In the rows, 128 means zero.
Which row each row swaps with, under one turn or mirror
bov: [ 87  91 145 115 121 133 140 173 133 118 116 112 113 130 144 135]
tigu: [ 92 102 121 119 117 144 131 151 104 129 104 120 145 156 118 161]
ragif: [114  82 148 112 119 131 147 149 110 114 130 104 150 146 158 139]
mikep: [ 99 117 138 116 106 108 138 134 143 123 122  90 132 148 144 151]
Nevi: [104 104 146 107 106 104 146 140 141 122 124  91 132 146 152 148]
pev: [ 90 104 147 120 123 138 152 151 127 127 117 119 132 178 161 139]
nodig: [106  82 151 116 112 139 131 159 105 120 130 111 148 141 152 144]
viri: [110 102 151 119 118 149 144 160 128 124 140 111 120 136 111 131]
sir: [119 109 134 121 123 121 119 161 146 140 128 105 143 135 162 154]
bafen: [117 107 145 122 135 122 137 168 148 114 145 107 160 150 132 137]
nafo: [124 105 119 117 127 134 119 162 118 137 122 118 161 141 134 156]
Mur: [115 100 149 118 121 153 143 160 135 133 137 107 113 142 111 135]
tiz: [109 121 129 135 136 142 129 139 137 117 130 118 147 159 142 171]
luzi: [ 91 132 133 130 108 117 130 139 120 132 112  99 137 139 131 147]
kotib: [ 90 105 150 118 134 111 124 141 130 130 141  98 137 156 113 151]
vule: [115 107 142 119 120 116 137 154 154 133 127 106 138 139 165 145]
Lifo: [112  96 144 112 132 120 128 175 151 126 137 101 140 162 115 130]
pufu: [123 102 140 141 126 134 133 127 155 126 126 107 126 159 117 148]
fano: [ 98  81 148 131 124 156 121 156 125 120 111 109 142 172 145 152]
gerov: [103 113 142 104 107 128 144 162 143 119  92 115 120 146 114 148]
fakin: [106 115 142 108 107 126 144 169 144 120  96 115 116 144 115 141]
fidi: [114  89 146 113 118 123 149 149 114 107 126  94 149 144 156 140]
Bez: [102 105 122 114 124 138 140 151 113 122  96 116 145 161 111 151]
Kamoz: [118 110 148  98 118 141 107 174 135 138 132 107 143 156 144 135]
nutun: [ 95 116 135 117 116 136 124 155 156 130  85 113 127 160 125 138]
puga: [ 92 107 125 115 113 133 147 152 118 118  98 125 141 159 113 146]
Fofaf: [113 117 127 101 126 122 128 145 125 133 109 140 144 144 139 133]
dibu: [101 106 144 104 110 130 139 173 152 112 104 113 117 139 124 138]
zamav: [ 99 106 118 127 128 138 124 157 108 128 105 119 149 158 118 156]
bub: [109  88 147 111 108 121 147 148 118 111 133 110 147 145 155 132]
tik: [106  98 130 104 126 156 111 176 138 119 128 109 141 159 141 126]
Lavup: [111  96 143 111 132 117 129 174 152 123 137  96 143 158 121 129]
bavas: [ 95 105 139 127 118 147 113 162 151 132  93 106 128 164 133 151]
bifev: [103 108 133 122 126 147 124 137 148 135 120 118 128 161 140 177]
sezu: [122 104 133 140 123 138 137 128 153 120 123 105 127 156 116 149]
pumuv: [114 111 152  95 120 143 110 172 144 137 132 109 143 152 146 139]
radut: [108 107 134 128 132 141 125 140 141 134 119 122 125 166 140 178]
vas: [ 82 102 143 120 131 116 131 136 130 128 142 103 133 155 114 149]
Lifid: [103 103 143 113 107 102 142 137 141 122 123  91 129 148 152 147]
filas: [106  95 121 130 124 150 126 135 153 116 120 106 132 166 115 135]
velef: [101 103 121 115 122 136 143 153 116 114  92 112 139 154 111 146]
lub: [114  81 146 125 122 142 125 161 109 116 130 108 149 147 157 139]

bavas pairs with sir
vas pairs with viri
nafo pairs with fano
pev pairs with Fofaf

Which row each row swaps with, under one turn or mirror
fibe: [133 132 146 104 131 131 128 166 145 141 143 127 120  94 137 125 120 135
 120 130 140 122 109 132 130]
zula: [130 140 136 114 183 162 127 158 162 118 140 111 106 102 127 147 145 143
 125 129 152 118 147 143 156]
Rotur: [125 136 134 124 166 144 143 177 158 128 146 118 102 105 122 143 164 135
 134 134 152 121 134 154 142]
febu: [120 148 128 118 159 156 104 150 147 130 122 127 116 112 150 135 118 130
 121 150 121 123 134 131 114]
gaf: [140 131 154 103 153 132 150 161 162 127 125 126  96 122 126 109 117 119
 113 131 143 114 128 150 116]
ziv: [122 139 138  94 159 133 105 127 133 125 143 120 101 123 140 135 124 110
 121 126 143 128 131 168 105]
Lasaz: [125 135 130 108 177 143 133 135 135 123 148 122 109 122 130 146 105 141
 129 110 166 129 127 165 117]
buvo: [127 157 130 114 158 141 132 135 170 128 131 137 135 107 132 169 137 116
 104 118 144 103 120 154 133]
Rasu: [129 150 142 116 144 120 150 141 163 129 136 145 131 108 128 167 140 120
 115 133 142 112 122 150 123]
toz: [113 157 115 119 150 157 107 161 147 136 136 134 117 108 147 135 118 125
 130 144 154 128 132 124 125]
kupeb: [135 130 156 105 154 165 135 143 143 112 112 119  89 118 133 126 135 131
 120 114 153 107 107 128 125]
pas: [108 146 139 118 173 133 111 138 135 103 154 107 101 105 112 141 147 107
 124 130 154 116 109 156 127]
mevi: [126 142 115 104 169 133 148 141 137 122 147 130 103 115 124 148 113 157
 119 122 166 125 120 157 130]
Lusa: [116 139 137 101 176 130 142 130 133 117 141 128  98 112 133 145 110 150
 113 119 169 122 119 147 117]
Zava: [115 148 126 118 144 135 128 150 136 127 148 134 117  87 141 121 127 125
 119 135 135 110 109 121 130]
Ludez: [134 144 131 115 167 124 141 147 133 118 139 125 105 116 122 144 111 163
 117 124 155 121 129 167 128]
poze: [155 112 142 119 156 131 124 129 161 146 130 132 113 119 120 145 125 122
 126 130 165 113 113 143 134]
Zudus: [129 143 122 106 176 139 133 142 143 127 146 130 108 118 135 156 102 139
 121 124 175 129 121 165 125]
pesat: [106 143 135 127 158 143 136 158 160 115 116 144 112 109 108 127 161 132
 134 144 161 134 111 149 135]
Veru: [126 151 124  98 172 144 118 144 163 138 116 109 113 119 135 137 147 134
 112 169 160 120 100 152 137]
Tozu: [130 143 146 112 146 148 107 139 131 112 155 107  98 137 132 139 128 117
 134 123 148 127 123 162 124]
tadal: [113 129 150 126 167 144 126 115 154  96 124 138 110 105 122 130 127 129
 109 125 133 118 121 143 137]
Bar: [110 153 135 113 137 135 112 137 134 112 152 103 102 118 126 132 135 118
 133 129 155 118 127 167 117]
voz: [109 147 136 120 151 140 125 150 154 124 116 153 109 110 107 132 158 145
 129 145 149 141 114 153 131]
gad: [146 116 139 106 140 135 135 156 156 136 129 125 106 117 120 106 121 133
 117 130 150 120 129 151 117]
Beb: [145 133 129 105 170 111 110 146 166 116 123 134 102 113 146 144 145 124
 112 124 156 136 128 161 119]
Fisis: [110 159 126  99 170 158 127 153 165 124 114 139 100 128 154 145 129 122
 125 130 156 137 110 167 139]
Goso: [117 152 134 108 146 140 111 141 138 119 142 110 106 134 128 136 137 112
 127 117 136 113 130 162 100]
beteg: [106 133 151 122 152 135 129 153 143 125 126 138 108 105 103 132 164 148
 121 148 151 131 111 154 139]
Vora: [123 148 139 120 178 171 134 162 153 104 140 117 101 112 128 145 143 139
 129 135 153 119 142 135 146]
Tozis: [138 151 136 129 150 128 144 146 175 138 131 128 124 102 127 163 137 110
 103 123 147 111 114 146 134]
tidak: [138 134 149 115 158 156 139 136 159 110 116 129  91 119 130 139 131 129
 120 111 158  98 105 123 127]
Bobo: [119 147 129 102 156 150 116 152 161 136 117 101 115 115 128 132 156 139
 112 160 153 130 107 159 134]
simom: [125 155 125 107 162 140 130 132 163 135 112 140 106 125 148 147 131 127
 113 126 158 152 105 168 134]
Mapeg: [126 148 139 111 186 155 138 160 164 118 143 113 115 108 144 157 153 130
 125 129 147 126 144 138 146]
tef: [158 120 156 117 157 145 124 136 151 147 126 127 115 108 119 152 123 125
 122 138 167 111 108 160 129]
Bal: [126 118 133 118 171 133 124 144 137 143 139 120  98 102 131 146 113 155
 118 144 169 124 109 160 125]
vute: [141 128 149 101 151 136 138 158 161 130 134 136  96 123 115 103 132 129
 119 132 149 111 135 153 123]
vol: [140 137 156 108 155 161 135 138 140 115 107 122  96 122 118 134 140 139
 123 128 160  99 116 126 131]
par: [113 158 140  96 170 149 125 151 168 132 108 101 107 115 136 134 140 123
 104 161 157 124 106 153 132]
pimib: [104 135 140 108 155 142 112 143 150 133 143  95 115 105 132 123 153 110
 121 131 152 138 102 154 141]
bonon: [117 153 139 107 173 154 128 140 173 132 114 148 110 118 149 147 137 126
 111 120 154 146 113 166 139]
sadu: [108 126 155 135 164 133 117 120 140 102 116 129 104 107 122 149 127 126
 114 141 144 116 117 141 131]
gibo: [117 134 126 114 165 145 107 156 140 134 142 133 124 111 153 134 109 120
 125 147 129 137 124 132 121]
lif: [107 123 159 132 170 133 120 114 159 111 122 125 114  98 124 139 139 124
 114 145 151 120 126 139 132]
givuv: [152 112 135 122 162 127 126 146 160 156 135 119 120 105 122 148 139 121
 124 137 164 113 114 148 131]
Lomo: [121 156 128 119 178 171 131 165 152 115 135 115 120 107 134 149 142 144
 133 132 147 122 139 130 139]
Pefug: [135 144 135 120 164 139 122 166 144 135 150 152 120  87 137 145 111 122
 117 143 135 117 126 137 129]
Dopu: [135 150 138 105 141 147 129 162 137 134 138 122 106  83 137 124 127 119
 107 142 146 103 120 121 131]
tet: [108 146 143 103 146 149 113 152 134 120 156 105 107 126 125 142 144 113
 131 121 145 108 122 147 112]
gil: [105 133 159 136 161 132 123 127 155 108 117 133 101  99 116 136 130 131
 101 135 146 130 111 146 139]
rine: [123 149 120 128 188 155 131 151 158 130 130 102 114 104 127 143 146 136
 126 132 156 116 151 144 146]
mebov: [122 147 134 127 152 132 141 148 160 136 132 144 126 108 131 168 141 103
 114 127 141 112 134 154 128]
fot: [137 132 148 107 157 169 136 144 153 115 121 126  83 123 136 136 117 124
 130 113 155 100 116 137 131]
Lafe: [133 149 128 100 171 141 132 145 163 140 105 146 125 126 141 139 138 120
 122 128 164 147 123 166 137]
gipo: [123 150 129  97 167 148 128 153 165 136 110 142 115 121 155 143 140 118
 116 121 158 146 109 161 132]
samu: [139 135 155 119 148 162 132 143 161 116 112 126  88 116 129 134 137 130
 122 111 155 102 123 123 135]
baga: [129 147 137 113 156 160 138 135 140 133 125 131  82  98 129 138 159 136
  98 143 145 112 124 128 118]
nog: [121 164 131 112 151 146 109 157 151 113 127 125 117 109 155 131 133 130
 135 144 130 116 131 121 118]
guten: [120 147 138 103 161 119 110 143 144 117 140 109 109 103 141 120 139 102
 116 134 151 142 111 169 137]
rof: [120 157 125 107 152 153 114 160 143 117 127 127 109 107 144 136 142 124
 125 149 128 111 135 117 117]
fas: [159 116 144 121 160 142 116 134 161 149 125 119 113 113 115 153 134 119
 127 130 164 108 116 147 127]
gimeb: [133 147 125 124 147 151 111 156 148 132 140 122 119  98 153 133 113 123
 130 156 134 124 139 134 130]
soz: [123 150 143 103 154 143 113 118 135 134 148 113 105 124 144 131 125 110
 123 120 145 123 128 161 106]
lov: [116 143 147 109 157 131  99 137 147 125 156 110 118  99 142 135 139 106
 121 121 142 122 117 167 141]
Beke: [104 150 143 117 148 148 127 149 158 127 120 149 107 114 110 138 166 139
 125 145 155 133 116 148 146]

gil pairs with Tozis
nog pairs with soz
Ludez pairs with rine
gad pairs with Bobo
gimeb pairs with Bar
ziv pairs with rof
lif pairs with Rasu
Zudus pairs with Vora
Lomo pairs with Lasaz

